In the rows, 128 means zero.
Which row each row swaps with, under one turn or mirror:
The rows were stretched afterwards, more along some directions than others.
z589: [148 137 142  98 146 139 124  97 152 108 125 126 106 146  98 103]
z810: [129 101 180 111 136 167 112 128 131 110  99  99 128 111 134 135]
z54: [142 152 137 160 128 158 112 139  91 110  97 102 141 118 105 122]
z347: [151 100 131 121 162 123 120 114 106 134 154 103  99 175 127 103]
z508: [131 114 182 173 126 155  84 116 101 134 133 103  87 138 115 100]
z161: [150 142 141  96 148 136 125 100 157 106 123 124 127 143  94 110]
z310: [135  98 129 140 158 122 123 122  97 141 159 109  92 163 139 106]
z11: [142  97 165 119 141 177 114 135 132 128  98  92 132 105 133 140]
z868: [121 141 157 166  75 154 103 138 122 112 115 133 112  78 131 107]
z68: [116 153 167 134 168 112 103  97 126 147 135 131  84 124 115 102]
z480: [132 114 172 180 122 154  91 117  95 136 116  98  88 135 116 108]
z729: [111 160 157 189 123 109 116 119 113 123 146 132 158 142 157 110]
z800: [ 99 146 136 162 141 115 101 125  89 129 157 156 103 128 134  97]
z524: [147 121 116 112 136  98 146 162 107 107 155 116 123 131 113 115]
z611: [123 132 157 169  70 147 105 138 122 107 101 123 128  89 135 118]
z513: [143 153 137 173 131 146 116 138  69 124 122 120  88  95 121 102]
z510: [119 135 158 170  70 144 114 143 122 114 117 129 123  85 142 119]
z69: [116 150 141 131 161  95 113  99 124 141 144 132  85 137 121 106]
z991: [104 140 135 152 165 106 114 120  80 123 132 153  96 141 138  84]
z509: [107 139 134 143 168 107 122 115  89 121 138 154  88 146 136  81]
z579: [115 153 154 143 157 108 105  92 120 143 136 135  79 125 118 101]
z99: [156 101 136 114 151 124 130 149 137 127 158 113 132 137 127 130]
z465: [148 100 157 123 135 186 111 140 129 128 104  91 132 111 117 133]
z929: [152  99 157 111 143 173 114 142 130 134 109  93 121 101 124 140]
z13: [136 155 165 189 117 138 125  92 108 124 121 108  89 153 108 116]
z953: [122 142 164 167  77 145 103 144 126 116 116 132 124  77 131 112]
z61: [157 135 148 119 125 109 123 142 149 149 159 118 107 114 100 125]
z129: [113 149 134 173 132  88 134 130 112 121 145 132 154 152 157 120]
z734: [110 160 156 182 133  90 122 120 112 120 142 134 157 144 154 110]
z644: [125 135 151 170  74 150 103 146 120 120  92 119 130  89 130 125]
z32: [151 145 139 103 139 148 115 102 156 108 108 115 126 139  90 114]
z482: [146  95 121 123 161 122 113 118 105 142 154 110  99 169 140 101]
z468: [151 103 111  94 160 115 108 125 117 130 161 125 117 163 143 105]
z846: [113 135 183 115 157 151 113 136 130 110  98 130 134 101 110 105]
z378: [128 146 150 164 116 135  93 147 100 128  87 127 143 112 118 111]
z522: [117 127 173 111 151 142 122 144 128 100  98 133 142 102 114 111]
z703: [106 165 164 183 141 103 117 112 116 118 155 134 154 149 149 100]
z209: [128 140 147 163  75 144 110 144 123 110 102 131 130  82 136 120]
z457: [108 163 160 191 132 102 122 110 110 114 148 136 149 149 151 103]
z111: [147 100 152 120 147 134 123 144 136 122 163 115 122 136 130 123]
z214: [115 156 140 172 137  94 119 123 116 123 150 136 165 145 160 116]
z46: [170 146 155 122 151 114 132 144 126 136 165 118  99 100  99 102]
z950: [160 137 160 114 155 119 143 153 118  99 146 105 147 129  97 103]
z424: [110 125 141 147 136  85 155 154 104 108 126 142 128 126 152 128]
z850: [152 164 182 184 138 146 122 102  92 119 124 103  87 127  97  91]
z279: [111 125 174 124 122 146 129 131 132  79 127 130 143 132 103 112]

Swapped with z161: z579
Swapped with z589: z68
Swapped with z46: z850
Swapped with z929: z347

Which row each row swaps with, under one turn or mirror:
The rows were stretched afterwards, more along some directions than others.
z913: [152  97 156 113 107 108 120  87 152 139 131 128 130 114 139 147 118]
z776: [137  93 146 137 160 134 117 134 123 139 127 160 125 139 134 107 126]
z381: [132  97 155 114 120 119 114  93 124 133 136 117 124 115 133 130  87]
z662: [156 134 140 150 189 162 190 116 151  79 150 130 136  93 146 128 118]
z907: [122 107 140 144 163 129 113 145 126 132 124 157 131 148 134 107 114]
z105: [147 136 125 155 185 160 182 124 147  86 136 125 138 113 143 115 117]
z196: [128 101 157 129 152 117 112 137 136 137 111 155 138 150 130 105 141]
z169: [154 100 147 120 108 124 102 114 132 148 135 125 123 119 132 134  99]
z843: [145 113 160 157 160 147 112 130 136 137 117 167 140 139 140 101 140]
z756: [158 141 162 144 164 158 180 101 165  93 135 132 132 116 148 125 152]
z371: [138 141 146 127 158 150 171 107 152 107 129 123 142 112 149 134 132]
z290: [122 103 126 151 129 130 108 129 130 162 117 182 121 158 140 111 103]
z771: [124 152 110 124 153 159 145 130 112 132 146 163  99 119 160 142 125]
z270: [131 170 110 136 150 167 137 138 110 142 148 162 111 124 155 138 126]
z179: [130 102 151 114 100 105 102  91 140 146 127 123 132 124 127 143  99]
z392: [137 106 145  91 104 102  92 109 139 154 133 135 119 141 143 145  88]
z561: [134 175  99 123 136 159 117 150 119 143 148 141 122 116 154 143 120]
z661: [111 157 102 120 149 147 142 109 117 144 150 161 113 126 144 142 102]
z915: [154  99 148 116 108 115 105 116 135 140 134 116 122 108 121 123  93]
z527: [109 168 106 136 160 162 131 140 128 144 132 167 125 145 160 139 108]
z716: [117 156  88 143 155 162 140 140 122 140 147 143 106 107 140 142 103]
z668: [150 138 151 144 174 164 175 117 155  83 129 117 143  92 141 131 117]
z841: [147 101 145 142 161 134 113 142 134 133 127 159 127 134 130 102 118]
z223: [166 139 129 176 167 170 181 120 170 101 131 121 135  88 133 126 127]
z252: [160 108 159 104 107 113 106 109 143 142 138 123 128 118 142 134 113]
z384: [109  98 146 132 156 115 109 131 122 145 105 170 132 145 120 106 105]
z28: [151  98 169  93 112 103 106  95 147 143 121 140 132 116 135 139 100]
z472: [136 142 130 185 155 167 174 132 142  95 117 117 136  97 125 122 121]
z255: [137 154 131 166 155 162 164 113 155 102 128 123 154 100 124 136 117]
z559: [104 104 127 148 149 121 110 130 122 149 119 166 127 147 129 121 116]
z280: [126 176  99 159 131 161 124 155 114 148 144 141 123 105 132 133 101]
z22: [151 108 150 114 100 114 102  99 143 139 134 114 135 107 115 130 108]
z298: [127 104 129 139 152 126 112 119 130 138 130 162 123 146 122 106  99]
z825: [119 164 109 140 151 161 130 144 112 151 132 165 112 128 142 120 106]
z895: [121 100 148 135 151 120 113 113 132 144 120 170 131 152 134 114 130]
z784: [ 86 176  97 152 125 155 115 146 109 147 136 135 110 136 129 141  90]
z904: [134  80 162 100 118 110 130  97 137 124 130 124 133 109 136 134 128]
z544: [136 147 132 164 168 167 176 125 135  89 134 115 139  99 134 134 114]

Swapped with z290: z904
Swapped with z392: z196
Swapped with z559: z913
Swapped with z668: z825

